In the rows, zero is written as 128.
Each path is a new rotation, seen through one point. The rows after it are directions, each followed by how far the rotation turns it, in deg/step (0 if it stays put).
Each turn is a multiple of 5 degrees from 10 to 175, or 0.
Each row of a path follows its step; steps can be skipped.
Rotation 1:
step 0: [128 126 130 133 126 124 125 128 122 124 139 123 120 127 123 128 134 125
 122 128 133 120 131 120 126 131 130 122 127 125 127 124 120 116 126]
step 1: [123 131 121 136 134 139 124 126 125 131 130 133 128 136 133 131 133 120
 125 126 135 123 125 121 124 135 131 123 134 123 127 127 124 130 121]
step 3: [130 128 125 127 128 130 128 122 119 121 138 124 125 120 124 134 134 123
 117 138 128 126 126 121 126 124 133 121 125 125 129 124 128 125 128]
step 4: [136 123 126 136 139 138 120 127 135 127 136 130 126 131 133 135 130 125
 125 133 135 126 128 121 126 132 128 126 126 124 128 128 125 128 123]
step 6: [119 128 130 125 139 128 127 123 118 126 137 125 124 120 127 130 128 129
 122 141 130 126 127 122 126 128 128 126 125 130 132 128 128 134 135]
step 7: [134 121 131 135 133 128 125 123 131 130 141 131 129 122 129 131 125 130
 134 134 137 124 126 118 131 133 133 123 126 127 128 119 127 127 128]
step 8: [130 121 128 130 140 127 130 123 128 133 132 133 132 135 130 121 133 118
 124 125 129 118 129 129 125 133 132 121 127 131 136 124 129 131 132]
step 9: [116 127 130 131 135 128 124 130 118 124 133 125 133 122 129 127 128 122
 126 128 136 124 132 123 131 127 129 130 125 132 136 130 120 131 138]
step 10: [124 125 127 132 124 130 122 121 125 126 133 135 131 120 130 128 128 123
 135 131 131 125 127 113 126 128 132 124 129 122 128 117 133 132 134]
Speeds:
[129 129 128 125 127 127 132 124 130 127 130 126 129 127 128 131 130 131
 129 129 130 126 127 127 128 125 128 128 126 129 125 124 131 127 128] -> 95
[129 130 130 130 129 128 127 130 128 127 130 129 129 128 130 125 132 128
 126 131 132 127 126 126 126 126 130 125 128 128 128 127 126 130 130] -> 0
Rotation 2:
step 0: [125 117 124 121 133 138 127 129 127 129 134 139 133 135 123 121 126 119
 131 122 126 130 139 133 127 127 135 128 130 135 130 136 127 130 128]
step 1: [129 111 130 124 128 136 120 115 136 125 125 124 131 123 125 133 127 129
 124 121 123 127 136 127 129 132 130 137 126 126 127 134 134 129 128]
step 2: [123 119 135 121 130 137 135 129 129 121 132 122 122 128 123 128 127 121
 126 122 129 131 123 124 129 131 121 139 133 128 117 132 119 126 125]
step 4: [126 121 134 123 126 135 119 130 138 122 133 125 131 127 124 125 121 132
 128 123 119 123 142 123 132 135 132 122 138 125 125 130 130 128 128]
step 5: [118 122 131 121 128 130 129 122 128 124 133 126 126 130 117 122 124 119
 128 130 132 127 139 129 132 129 125 137 132 138 121 136 130 126 120]
step 6: [127 121 128 121 128 130 123 120 138 135 132 125 130 133 120 134 136 131
 118 125 132 128 132 132 139 128 125 138 129 122 128 133 121 124 127]
step 7: [131 125 139 118 129 132 124 135 133 128 140 123 132 129 128 131 129 128
 122 127 125 126 130 118 130 134 127 126 137 130 118 129 114 129 130]
step 9: [124 122 130 136 123 130 121 125 140 131 129 122 133 127 120 129 125 134
 125 125 135 118 133 123 140 130 133 133 133 125 123 133 133 123 126]
step 10: [120 129 137 125 135 130 124 132 130 130 136 123 128 124 125 131 127 120
 123 130 145 128 133 125 132 127 126 134 138 132 122 128 117 128 123]
Speeds:
[128 129 126 125 128 129 126 125 129 128 127 126 128 127 127 130 128 130
 127 126 126 124 124 129 131 129 130 127 129 124 130 126 131 130 127] -> 140
[129 127 128 127 129 126 129 130 128 126 126 128 129 132 127 129 129 128
 125 126 131 131 126 127 129 128 129 129 131 127 131 123 125 127 127] -> 95
Rotation 3:
step 0: [128 130 138 133 118 133 132 131 125 119 126 130 131 130 130 134 118 128
 132 134 123 130 127 138 127 132 128 117 127 131 127 130 133 126 132]
step 2: [134 131 133 135 122 125 133 133 132 120 129 128 134 126 123 133 121 132
 125 141 125 131 129 133 127 135 130 118 131 130 125 130 127 134 135]
step 3: [120 122 130 120 119 128 134 128 131 129 136 123 127 123 138 126 132 127
 130 128 129 123 120 131 126 135 128 120 128 129 133 118 129 122 124]
step 4: [136 132 134 137 126 125 131 127 131 123 133 123 133 125 128 135 120 128
 128 128 130 128 122 131 126 131 125 120 124 128 132 133 127 142 139]
step 5: [113 125 132 128 127 126 132 131 132 127 132 127 131 124 136 124 134 130
 133 135 119 126 127 130 128 136 131 119 129 131 138 122 126 128 121]
step 6: [138 131 128 129 127 127 133 125 134 130 129 121 125 119 128 132 117 128
 125 129 136 127 130 134 130 135 121 120 125 125 134 125 124 134 136]
step 7: [118 126 130 131 122 129 134 128 131 124 133 128 133 130 134 131 133 132
 136 126 115 125 127 134 134 134 133 124 132 131 138 126 133 128 133]
step 8: [133 128 133 127 134 133 125 125 129 134 129 122 128 122 135 137 117 126
 130 131 131 129 126 139 127 132 119 120 124 127 132 123 122 134 124]
step 10: [138 119 132 126 128 133 128 130 130 137 134 123 128 125 135 133 121 130
 125 135 126 128 128 140 128 134 128 122 128 128 126 117 131 129 126]
Speeds:
[128 129 127 130 131 129 130 127 130 126 128 130 128 133 125 128 124 128
 126 126 129 128 126 127 129 128 129 124 130 129 129 129 125 127 129] -> 160
Rotation 4:
step 1: [123 129 134 133 130 120 125 127 132 131 125 132 123 131 133 126 132 132
 137 118 124 116 131 115 114 130 123 135 127 127 125 125 129 127 126]
step 2: [131 124 131 130 125 129 135 141 130 133 130 129 120 133 119 125 128 135
 136 133 126 135 130 122 120 123 125 126 134 126 123 132 139 140 122]
step 3: [120 119 126 125 123 133 139 140 125 130 123 121 126 132 126 132 120 131
 130 124 127 133 127 139 131 131 124 124 123 127 129 140 126 121 128]
step 4: [130 132 129 128 123 124 129 117 135 128 124 127 129 134 119 125 130 134
 116 122 119 130 131 134 139 136 122 131 120 129 121 131 124 121 125]
step 5: [128 136 128 126 129 127 127 126 138 124 125 124 137 124 127 118 121 124
 125 135 121 129 128 132 132 130 122 133 132 130 137 117 128 138 119]
step 7: [127 122 129 129 123 126 127 126 139 122 135 131 131 134 125 127 138 126
 128 131 134 117 118 125 128 123 132 124 129 120 127 132 130 127 144]
step 8: [117 138 128 133 139 133 135 129 133 127 128 134 128 126 127 131 129 123
 124 134 131 129 124 130 126 121 131 129 130 139 120 138 130 134 135]
step 9: [130 131 127 135 136 131 129 134 128 140 130 126 124 130 139 127 131 133
 125 124 133 124 140 132 123 128 119 133 129 142 129 128 125 119 131]
step 10: [144 125 127 133 132 117 126 134 130 139 125 138 127 131 126 122 122 130
 130 131 120 130 137 130 123 133 134 126 126 124 131 127 134 125 131]
Speeds:
[125 129 124 130 129 130 131 125 128 126 127 128 127 128 124 130 130 127
 127 129 127 129 126 130 128 128 127 125 129 129 126 127 127 124 130] -> 85
Rotation 5:
step 1: [123 137 117 131 127 124 129 119 135 134 127 120 127 123 126 133 132 131
 130 125 132 126 133 136 132 136 127 129 129 133 121 132 127 126 124]
step 2: [129 128 120 128 130 130 134 130 138 130 129 129 130 143 124 135 129 125
 126 131 131 125 133 132 127 136 127 131 130 143 128 130 124 127 126]
step 3: [126 128 123 131 123 134 120 126 133 119 127 128 127 138 134 130 136 129
 126 133 129 127 130 135 121 129 130 128 127 136 138 139 131 126 124]
step 4: [131 128 127 132 121 126 126 125 139 132 121 125 129 129 137 125 133 125
 129 122 119 128 131 126 123 128 122 129 124 133 127 138 137 133 122]
step 5: [122 133 129 132 126 131 134 130 135 136 125 125 130 124 129 134 133 129
 136 122 127 129 138 129 133 134 124 139 124 128 135 134 134 124 127]
step 7: [127 135 124 123 130 120 125 130 131 131 127 122 126 131 136 129 133 128
 123 134 128 120 140 134 124 133 132 122 134 136 130 137 128 124 127]
step 8: [134 124 119 126 120 125 127 128 135 130 125 133 125 131 129 132 138 130
 133 126 130 125 134 127 121 130 126 130 139 137 129 133 137 132 132]
step 9: [125 132 126 132 121 134 131 119 138 128 132 123 123 131 126 132 130 132
 134 127 135 128 128 129 126 137 124 127 127 128 130 139 140 129 125]
step 10: [130 137 128 131 129 131 129 121 138 129 127 122 130 131 132 133 134 127
 123 123 128 127 131 138 130 138 124 135 120 137 124 125 129 133 122]
Speeds:
[129 129 126 131 127 127 129 126 129 126 126 124 126 127 129 125 126 128
 128 131 127 130 128 129 130 127 130 123 127 127 127 128 129 129 125] -> 125
Rotation 6:
step 0: [142 134 127 134 128 125 134 138 134 130 122 122 128 131 126 125 130 131
 135 127 132 127 127 120 122 118 134 138 122 128 133 128 125 128 122]
step 2: [134 131 124 133 125 133 125 131 127 126 135 119 125 128 131 124 127 132
 136 129 140 127 119 120 118 123 130 130 120 133 133 129 122 124 121]
step 3: [131 132 130 129 132 130 127 130 134 120 134 127 122 125 125 129 128 126
 125 119 119 123 129 137 116 126 124 134 131 135 133 140 129 124 131]
step 4: [128 131 127 128 129 129 132 139 132 126 134 123 133 128 131 129 125 135
 123 123 140 128 112 128 123 126 124 129 116 132 130 128 131 130 122]
step 6: [130 127 128 126 134 126 137 141 131 121 130 118 130 122 123 122 131 129
 122 131 141 125 119 130 123 125 136 129 124 126 123 128 131 128 125]
step 7: [140 124 127 130 122 136 127 133 132 127 136 123 122 132 130 132 125 126
 140 129 129 125 130 132 120 117 136 133 128 132 135 130 125 123 129]
step 8: [128 135 131 131 137 126 128 135 132 117 132 125 124 118 127 123 132 125
 123 125 133 126 125 127 115 131 129 133 128 136 122 132 130 121 120]
step 9: [132 128 123 128 120 135 129 139 135 129 135 131 127 134 133 130 123 129
 136 118 130 122 123 136 121 124 125 134 120 133 134 129 124 131 126]
step 10: [135 133 135 127 129 116 131 130 133 121 128 117 126 124 124 128 128 126
 120 123 127 127 125 122 119 125 121 135 125 135 132 131 135 124 124]
Speeds:
[127 128 124 126 126 132 131 128 128 127 127 127 127 129 131 130 128 126
 125 128 131 131 126 131 129 130 128 130 128 128 126 128 127 130 129] -> 145
[129 128 128 132 128 127 128 127 129 128 125 123 127 130 131 129 130 128
 130 129 126 129 129 130 130 128 126 131 133 129 130 129 129 128 127] -> 155
[132 128 129 125 130 129 129 126 131 127 129 130 127 128 130 128 127 127
 131 128 127 130 130 127 129 131 130 129 127 128 133 129 129 131 130] -> 160
Rotation 7:
step 0: [131 122 122 121 119 129 134 122 128 121 136 137 133 138 119 122 128 128
 129 133 131 115 130 134 127 119 127 128 127 128 123 124 129 132 131]
step 1: [129 119 129 128 131 126 128 120 134 129 117 134 122 122 137 122 128 132
 127 125 121 120 131 120 123 125 123 129 133 115 127 129 128 132 138]
step 2: [139 131 126 128 130 124 123 123 130 133 131 121 135 133 136 132 125 136
 121 120 136 130 131 134 116 129 132 118 123 127 127 125 134 131 132]
step 3: [129 128 140 120 125 118 132 124 133 120 128 124 129 137 121 127 132 127
 120 132 128 123 130 124 122 136 122 132 128 134 117 122 126 121 131]
step 4: [122 129 126 133 140 128 133 120 129 119 121 119 121 123 126 134 127 129
 127 119 118 126 133 126 135 137 129 126 123 125 129 134 131 131 135]
step 5: [136 129 122 127 125 130 127 128 117 114 131 123 126 134 124 130 126 132
 131 125 137 137 125 129 125 126 129 128 123 134 125 125 131 144 129]
step 7: [130 132 128 129 127 139 129 115 121 131 125 136 134 127 130 129 132 130
 126 120 122 125 133 139 130 131 136 121 126 121 128 138 134 131 128]
step 9: [133 118 130 121 139 126 130 124 135 132 131 127 127 133 131 124 120 132
 128 127 118 117 126 120 133 128 127 118 123 127 129 132 123 122 137]
step 10: [131 133 129 130 122 122 123 109 129 126 139 128 126 134 132 132 129 132
 129 129 134 130 135 126 127 132 121 122 124 123 130 129 139 135 129]
Speeds:
[128 128 128 130 130 126 131 128 129 128 127 126 130 125 133 128 127 127
 129 126 127 126 127 127 130 128 131 125 126 127 126 132 126 128 126] -> 140
[125 127 130 131 125 130 129 128 126 128 131 127 126 128 128 128 126 129
 125 124 131 130 127 129 129 127 129 125 128 126 129 128 131 127 128] -> 135
[129 123 132 128 126 127 129 129 130 130 128 129 128 127 126 126 128 126
 131 126 128 127 129 128 130 129 130 129 125 131 127 124 127 129 129] -> 130
Rotation 8:
step 1: [131 136 136 133 123 129 146 124 129 128 123 128 133 124 123 125 134 124
 131 132 130 125 130 132 131 134 116 127 131 126 121 132 126 128 123]
step 2: [134 126 129 124 121 128 134 122 130 135 120 128 125 123 132 130 134 116
 126 136 134 123 135 127 133 124 133 122 125 129 123 126 119 135 121]
step 3: [136 124 120 119 132 137 132 127 133 128 131 128 133 123 127 124 126 129
 130 127 135 128 129 126 122 123 123 116 128 132 115 126 117 128 124]
step 4: [131 127 130 128 131 131 126 130 130 122 123 130 139 114 123 131 125 125
 124 120 126 122 129 119 123 120 133 128 119 131 126 127 120 131 132]
step 5: [126 133 126 129 135 126 123 132 126 119 124 128 130 123 130 129 120 124
 128 128 130 138 129 122 117 142 133 121 128 132 129 130 120 131 136]
step 6: [133 123 129 134 130 122 125 132 130 127 135 131 134 124 128 126 120 128
 121 140 129 131 125 124 122 137 124 132 120 134 131 122 136 137 135]
step 7: [126 125 126 133 129 126 126 130 124 129 136 133 124 137 129 121 121 115
 118 125 125 126 123 129 130 137 128 123 118 126 125 134 135 125 134]
step 9: [136 131 141 132 128 129 127 129 132 124 134 138 114 131 124 132 125 123
 131 126 123 129 124 136 125 123 134 127 132 128 125 129 134 126 119]
step 10: [127 132 138 132 123 135 120 132 135 133 127 123 127 133 128 125 133 126
 127 129 128 122 126 143 121 124 129 130 140 134 127 132 123 130 130]
Speeds:
[126 131 127 128 129 131 129 127 127 127 126 128 125 127 126 125 127 129
 127 125 126 129 127 125 127 126 127 131 124 127 128 127 126 124 127] -> 90
